Rotation paths and how fast each direction turns (degrees each step):
Each turn is a multiple of 5 degrees from 10 to 175, or 0.
Each row of a path follows its step; steps can be skipped.
path 1
step 1: [ 40.3  20.9 -11.5 -26.2 -23.1  16.7  14.8 -19.2 -43.0  29.6  -0.5 -24.3
  28.5  -0.4  27.4 -16.2  20.4  13.8 -15.0 -30.6   4.2  14.0   9.2 -65.3
 -10.2  -8.3  -2.1  -9.4 -36.3 -13.9  29.8  16.7   2.9   3.5 -60.6  19.2
 -39.9 -12.2  15.3   5.4  -5.7 -15.0   9.5 -20.3  26.8]
step 4: [  7.8  -5.6  -7.7 -35.0  -7.9  -8.3 -21.8 -32.2 -36.7  20.5 -15.6   1.5
  20.0  35.7 -10.3  -5.2  -8.2  19.1 -16.7   8.7  12.6 -20.5  44.9   5.6
  14.0  59.1  36.3  22.6 -12.4 -12.7  23.3  29.6 -16.6  17.5 -47.8  29.2
 -47.3  17.5  38.7 -24.2   3.6  -2.8  -4.0 -31.8 -10.2]
step 7: [ 16.6   3.1  18.3 -18.0  14.3 -13.3   8.6 -13.5 -59.8  31.9   9.1  -7.7
  35.8 -18.7  -6.2  -2.3 -23.9  63.8  -6.6   2.5 -33.3  -5.8  -1.8  10.8
  31.3  -9.6 -11.1   9.1   9.4 -16.1   2.4  30.0   0.9  40.7 -10.3  -1.5
 -15.4  28.2  -7.3 -49.9 -26.3  -8.1 -20.5 -56.7   2.0]
step 9: [  8.0 -20.0  16.9  42.7 -21.8  29.2  -7.8  -5.7  -2.2 -10.5  -8.3 -32.8
   2.8 -20.4  38.1 -25.3  -4.9  -8.7 -14.0 -16.5 -15.7  27.8  29.2  14.1
   6.5  18.1  28.3  -0.7 -12.3  21.4  28.7  -9.7  53.1 -10.8 -58.9 -31.3
  16.8  -6.1 -27.1  12.0   0.0 -13.8  39.4  49.3 -12.1]
step 12: [-18.8  -9.6 -43.2   1.9 -19.6  29.8  24.4  26.6  -3.7  32.2   0.5  -1.8
 -18.5 -10.0  25.1   6.6  15.6 -17.4 -12.6 -36.1  -3.7  14.3  20.0   6.2
  32.7  21.0  28.6 -14.9  -0.6  31.0 -17.6  16.8  65.7  13.1 -56.9  10.0
  -6.7  41.9  18.8  35.6  -7.9  19.1   2.2   0.0 -25.5]
step 16: [-21.5 -20.9  15.8 -27.7  -5.4  10.4 -11.5 -33.0 -28.0  10.6 -17.2 -15.2
  55.5 -33.4  38.8 -10.7  -6.8  -5.3  -3.3  -4.0   0.7   5.2  23.6  39.6
  14.3  52.1  14.4 -10.8  -6.4 -42.5  18.7  27.1   8.0  23.8   4.7  25.8
  34.2 -38.5   9.1 -39.0 -24.8  -3.4 -11.8  28.5 -13.3]
step 17: [ 23.3 -23.3 -22.6  -8.6  21.1  -3.4 -16.8  -9.8 -31.6  -5.9  31.8   8.2
 -14.7 -12.4 -49.6  32.4 -15.2 -41.9  10.4  -7.2  -8.4  20.3  30.4  32.0
  12.1  -3.8  -7.0 -16.2 -16.2  -5.4  60.9  -7.6  -7.1   1.6 -21.0   8.8
  23.0   4.0 -46.9 -26.1  15.3 -19.6  56.0 -29.8  13.3]
step 18: [  4.6 -38.2 -41.4  39.1 -18.6 -23.3  23.8 -21.8  -2.0  -7.9  18.7   7.7
  28.9  -4.0   7.0 -18.0   0.8  17.7 -22.3 -21.0 -56.2 -21.2  34.3  11.4
 -11.3 -22.1 -10.1  12.4 -13.1  48.6 -10.9 -23.4  -4.8  19.3 -42.8 -35.2
 -15.2  21.4  -1.0  36.8 -29.8  -6.3   1.2 -33.5  -5.0]
step 23: [ -3.6 -17.1   2.9 -14.4   2.1   9.5  -1.2  -4.8 -12.9   3.7 -15.3  14.8
  -3.8  14.0 -21.1   2.7  35.5 -14.5 -32.4  13.0  34.5   6.7  18.4  56.2
  -3.2  19.7 -21.7 -76.3 -38.6   0.2   1.7  31.0  29.0  35.2 -36.3  20.7
 -15.1 -11.2  -9.7 -10.7   5.1  -4.9  -1.7  -3.4  55.8]
step 25: [  1.4 -22.1 -38.9 -12.6  34.3 -30.5  -5.6  -8.2 -42.7   2.0   9.1  -9.6
   7.2 -24.7  35.7 -41.6  -7.5  29.2  21.5 -21.4 -16.3  -5.4  42.3  12.1
   6.3  -9.3   4.6  16.3  10.5 -12.3 -20.1  14.8  -5.3  28.2   4.6  -3.7
  12.9  48.7 -16.1 -53.7  19.0  -4.4   9.0 -17.3 -59.7]
Speeds:
[  2.6   2.7  -7.5  -1.5  10.5   0.3   4.0   7.8   2.1 -11.3  -3.5  12.5
   6.8  -2.6 -16.7 -13.4  -3.2  -8.3  -4.5 -10.4  -8.1  -9.2  -2.1  -4.2
   4.2  -1.7   3.8  -1.9  -4.2  12.7   6.6  -4.8   7.7 -15.0   3.6   1.2
  -3.0   2.5   2.6  -1.8  -6.4   8.3   0.5   3.8   8.6]	115
[-4.1 14.8  3.9 -2.8  4.4 -8.5  5.4 -9.6 -0.2 -7.9 -5.8 -3.8  1.2 -0.3
 -5.9  0.7 -2.1  2.1 -0.2  3.0 -1.7 -7.5  0.8 -3.1 -0.1 11.5  3.0 -4.6
  1.6 -7.5 -1.3 -8.9 20.5  8.4 -6.7  8.2  9.6 -2.3  6.6 14.2 10.3 -3.6
 -9.1 -9.7  2.5]	95
[ -0.3  -7.0  -4.3  16.2 -10.5   1.2   3.0  -4.3  17.9  -6.6 -15.1  -1.1
  -8.4  -0.6   4.4  11.1  -8.8   8.5  -7.8  -9.7  -6.9   3.0  -6.2   5.1
   1.5  -3.0   5.2 -10.0   5.4   0.7   0.7   1.5   0.9 -12.4  -9.0  -0.4
   3.9   3.0   1.6   2.5  -2.9   3.5   1.0  -7.7  -6.2]	120
[ -7.2  -0.2   1.6  -3.5  -6.9   6.5  -3.3  -5.2   3.7   6.3  11.6   4.2
   6.4  -7.3   3.4  -3.5  -4.8  12.3  -0.5  13.1   2.8  -9.1 -11.6   5.9
   0.3   1.3   9.3   3.2   2.0  11.7   1.2   3.4   4.5   0.9  -7.4   0.4
 -14.1  -1.0   6.8   8.0 -11.6  -3.3   8.4 -11.5  12.1]	130
[ -4.0   3.3 -14.6   5.2  -4.4  -9.0 -10.2  -5.7  -0.9   5.1   3.6  -2.4
   1.5  -5.9   4.7  -0.1   2.3   1.3  11.5  -0.9 -11.6  14.6   3.1  -0.2
 -18.1  -1.0   7.1  -1.3  -6.4   9.9  -9.2  -4.3  12.3  -4.3  11.5   1.0
  -5.6   6.0   8.6   2.2   3.7   0.5  -1.1   7.0  -4.1]	110
[ -7.5  -5.8  -0.6   4.3   0.4   1.4  -0.7   1.4  11.5  -4.7   1.7   1.0
  12.9   2.3   6.3   0.2  -0.2  -6.6  -8.3   1.8  -1.0  -8.0  12.3  -6.7
  -5.8 -13.9   0.1 -10.2  -8.2  -5.0  -5.6   4.5  -2.8   5.6  13.5  -0.3
   3.1 -20.5   7.5   6.4  -9.0  -7.4  -4.6  -4.2   0.8]	140
